T: rows in several groups, each row roughly a mix of its group's directions
T (118 x 12)
[[-33  22  18  47  21  17  35 -18  -2  12  -1  -7]
 [ -3 -23 -66 -25  22 -12  -6  -5   4 -18   9  -6]
 [ 30  11 -44 -34   1  21  11  11  -2 -41  -3 -10]
 [-49  29  28  17 -22 -13 -12  -9  23 -16 -12  21]
 [-22 -10   8  16  10  14 -37  -9 -24  -7  57 -10]
 [ -5 -14 -50 -37  11  38 -15  -3  -1 -25   1  -7]
 [ 57 -25 -25 -21   7   3  29   8 -22   1  -2 -15]
 [ 18  -3 -10 -10 -31 -30 -23  -8  -6  -5 -53 -26]
 [ 11   6 -51  12  19  35  -6   5 -38 -10  21   4]
 [-19  21  53  33 -11 -39  -5   3   8   7 -10   3]
 [-57  15  -5  14 -20  16  27  15  22   1 -11 -26]
 [-35  20  -8   6  10 -28 -34  -9 -21  39 -19 -18]
 [  4  12  61  33 -20 -25   4   4  -9   9 -19   0]
 [-41 -14  -1  19 -36 -14   1 -22 -34  12   4 -33]
 [  3  27 -25  18   6 -16  20 -13   4  24 -54  22]
 [ -4  27 -14  36 -11  20  43 -32 -15  12 -21 -14]
 [ 24 -47  11  17  31  42   8   2 -13  16   0 -12]
 [  8  10  19  16  13 -52 -13  -9 -15  11 -24  42]
 [ 17 -24  33 -21 -20  10 -51  25  -7  -8  17  -9]
 [-12  12 -43 -27 -34 -23 -14   1 -18  23  -9 -31]
 [ 16  12 -12 -27   8  -4 -22 -16  37 -28 -34  34]
 [-26  23 -53 -10   5 -25 -23 -29   2  17  -3  -9]
 [  0  20 -26 -23 -19  10 -21 -29 -43  28  -4 -24]
 [ 23 -16  19   3   6  44  20  -5  24 -44   8  22]
 [-57  10 -13  11  -7  -5 -28 -19  -5  -6 -40   3]
 [ 64  -9  14  -7  -3 -14 -12   3  -4   4  39  17]
 [ 56   3 -14 -24  24 -22 -12  -9 -28  -9   5  21]
 [-44  -5  19  44  18  17  24  12   3  29   1  11]
 [-39  23  27 -20 -32 -27   6   9  20 -22  15  20]
 [-22 -10   6  -6  25  29  11  21  11 -14  55  22]
 [-21  14 -33  -5   9  14  16  33  23  18  16  45]
 [  1 -18  11 -28 -16   5 -19  55  31  -8  18  16]
 [-20  -7   9  16   7  19   6 -12  -6 -14  67 -23]
 [ 37 -45  29  -3  29  18   8  -7  10  22 -12 -17]
 [-47  23  22  28 -17  -3 -23 -11  23 -10  -7  31]
 [-33  18  25   9 -50  14   1   4 -19 -19 -11 -29]
 [ 15  -1  -5 -27 -20   6 -19   8   5 -60   5  32]
 [ 36 -18 -50   4  33   6   0  10  15   9  24  18]
 [-13  19 -14  23  23  13  27 -46 -38   8 -15  -2]
 [ 35   9   4   0  21 -33  -2 -25  12  52 -11 -11]
 [-41   2  31  -1 -32 -14  17 -32 -14  23 -23 -12]
 [-16  32 -26  19  -3 -27 -27 -26  -5  43   3 -16]
 [ -2 -35 -61 -20  16   1  -4 -14 -15   4  13 -17]
 [ 29  31 -52  -9  -2 -16 -19 -10   1 -22 -26  14]
 [-53  28  34  15 -18  -7 -17 -11  20  -4  -7  15]
 [ 38  -8 -12 -15  11   5  28   8 -11   7  44  40]
 [ 49 -30 -33 -21  24   0  13   9 -22   2  10 -19]
 [ -9  18 -27   9 -25 -30 -11 -21 -27  29  -3 -41]
 [ 22   6 -12  -2  19  13  35   2 -32  27  29  39]
 [-62  -1  -5  21 -30  21  -9   8   9 -21 -17  -7]
 [ 54  19   6  -2  -2 -44   1  -1   5  17  22  23]
 [ 50 -30 -31 -23  18  10  18   3 -23  11   7 -16]
 [-45  13 -20  40 -12  -4  17  13  -2   0 -42 -10]
 [  3  13 -21  12  23   5  62 -34  -7  -6  -9  11]
 [ 18  -1   0  23  36 -16 -42  18  12 -29  24  25]
 [  5  39  17   7 -14  10  16  18  43 -19 -19  37]
 [ -6 -20 -56 -42  11 -14  15 -18   6 -14 -13  -1]
 [ -4 -26  17 -40   8  10  -4 -26 -22  10 -47 -18]
 [ -3 -35 -12   5   7 -57   8 -23 -21  19 -11 -20]
 [  6 -30  -2 -33  20   5 -25  -8 -43 -13   9 -37]
 [ 19   7   2   8 -16 -11  16  18  22   8 -65  19]
 [-32  40 -27   2  -4  21   8  -1  48   6  11  15]
 [-18  -7  28 -14 -21   3  19 -17 -31  36 -17 -40]
 [ 26  -5  35   9  11 -55   7  -5  -9  28 -21  11]
 [ 21 -29 -11 -20  22 -30  -5   7 -34  -4   7 -46]
 [ 49 -31 -26 -26  17   3  15   5 -30   0   4 -23]
 [ 10 -41 -39 -22  14   0   1 -14 -32  15   4 -34]
 [ 43 -33  -8  -6  22  25   4  -7 -16  20  -2 -41]
 [-31  27 -22 -12  10   1 -34 -23 -26  40   9 -11]
 [ 12 -48  18  20  21  30   1  -7  -1  27 -21 -29]
 [-12 -23 -55 -34  16  25  -5 -16  12  -1 -21   1]
 [ 57  11 -20   0  17 -27 -24 -17 -15  10   5  25]
 [ -4  47  25  14 -18   4  14  22  36 -16   7  29]
 [-54  -8 -15   9  -9   4 -40  -4  -9 -13 -12 -34]
 [-25  22  -6  41  16  15  50 -23 -12   9  -6  -4]
 [ 13 -17  -1 -16  -1  25   6  45  21 -15  12  49]
 [-35  45   0 -14 -26 -24   5   4  33 -14   9  23]
 [-14  10   5  12 -11 -18 -31 -40  -5  -1 -13 -54]
 [ 59 -11  26  -9  -1 -22   2   5  -6  10  39  10]
 [  4 -33   8 -14 -22 -20 -33  44  10 -22  26  -6]
 [ -4   9 -33   4   4 -26 -27 -19 -52  27 -15   2]
 [-49  27  27  29 -15 -18 -14  -9  26   1  -4  21]
 [ 13 -23  14 -35 -20 -22 -32  45  21  -5  -2   1]
 [-15  24 -30  17 -14   1 -36 -18 -37  36  -9  -5]
 [  2  27 -44 -11 -28 -16  16   1 -18  45  -4 -11]
 [ 10  22 -30  -9  -2  -6 -20  -6  24 -36 -33  40]
 [ -3  -5  23 -39 -16   7  32 -20 -23  28 -24 -31]
 [-57  -2  -5   5   3  32 -16 -12  27 -12 -30   8]
 [ 23  28 -41 -41  -8  -6 -17  -9   6 -36  -4   8]
 [ 61  14 -13 -17  18 -19   8   5 -19  -1  28  17]
 [-23 -11 -30  -6  10   4   1  27 -11  -2  58  25]
 [ -4  25 -24  10 -19 -40   1 -10 -15  45 -13 -27]
 [ 61 -16 -26 -11  18   7  13  26 -13 -11  13 -14]
 [ -6   8  24  15 -10  -9 -14 -34 -17   2 -36 -51]
 [ -6  22  53  46 -21 -11   1   4   6  18  -6  16]
 [ 57   2   1 -20  28 -31  11  -1 -29   7   7  10]
 [  1  25   4  10  10   9  -2   9  52  -2 -24  48]
 [-28  -3 -52 -31  -7  31   3 -17  16 -17 -13  11]
 [-32 -14   9   8   6  18 -11   8 -24  -9  61 -18]
 [-30 -24 -46 -28  18  13 -22 -31   5  -8  -7  14]
 [  7  16  -6 -23 -14  -3 -12  -4  51 -35 -27  29]
 [-19  12 -19  26  12  -4  47 -33 -34   3   9 -18]
 [ 41 -25   0  19   9  -5  16   4 -32  31   0 -40]
 [-38  18 -25 -22 -16   6  -9 -18  -2  13   2 -53]
 [ 16  27 -10  18  -7 -26  14  -6  10  33 -54  11]
 [-60   1  -3  -2 -11   9 -18 -12  12 -21 -42   0]
 [-46  14 -20   6  -3 -33 -19   7  -8  30  16 -32]
 [-24 -26  13  24  15  17  14   5 -37  32  14 -36]
 [-20  17  -7  49  17   7  24 -41 -25   2   6 -11]
 [-48  20  28  24 -10 -12 -17 -19  24   7  -6  31]
 [ 42   8 -24 -32  -5 -18 -22  -6  -6 -41 -16  19]
 [ 23 -27 -15 -14 -30  31 -24  -4  -3 -13  14 -46]
 [ 25 -20   9   6 -13  18 -16  47  -2  -2  17  47]
 [-21  -5 -60 -19  12  25 -17  -3  16 -22  17   9]
 [-27  37   9  28 -21  -5  -6   9  31 -27  15  34]
 [ 22   1  -9 -24   6 -30 -10 -39 -19  -3 -47 -19]
 [-34  31   5 -15 -45 -23  -3  12  12 -27  23  11]
 [ 25  14  11   2  -3 -25   2  15   5  35 -57  18]]

which group is each row in? (one row of each group first)
[ 23 -37  27  10  25  28  20   3   0  34  18 -24]  Q
[-14 -10 -11 -26  -9  -2 -40  34  46 -16   3  17]  Y
[-54  31  25  10 -21  -7 -11 -10  25 -14 -13  18]  F

[-24  13  39 -21 -29   3  18  -5 -17  12 -29 -38]  F
[ 28  11 -27 -17 -14 -21   1   1  34   6 -49  18]  Y
[ 27  -2 -11 -15  -8  31  15   8  12  13  49 -39]  Q
[  5   7  64  29   1 -25  -5  -4  -6  26 -12   7]  F
[ 53 -33 -35 -16  14   5  17   4 -23   0  -5 -13]  F
[  0  -7 -21  -5  11   4  29  30  19  -1  47  40]  Y
[  6  40  -1  11  -9  19   9  30  44 -24  -3  29]  F
[  4 -15   8  15  42  16 -19 -16  14   5 -27  50]  Q
[-35  -6  11   7  10  11 -29 -12   7 -19  52 -29]  Y
[-17  13 -29   3  -8 -50 -10  -3 -26  34 -12 -25]  Y
[  1 -17  15  -4 -25  28  -3   2   9 -31  51 -31]  Y
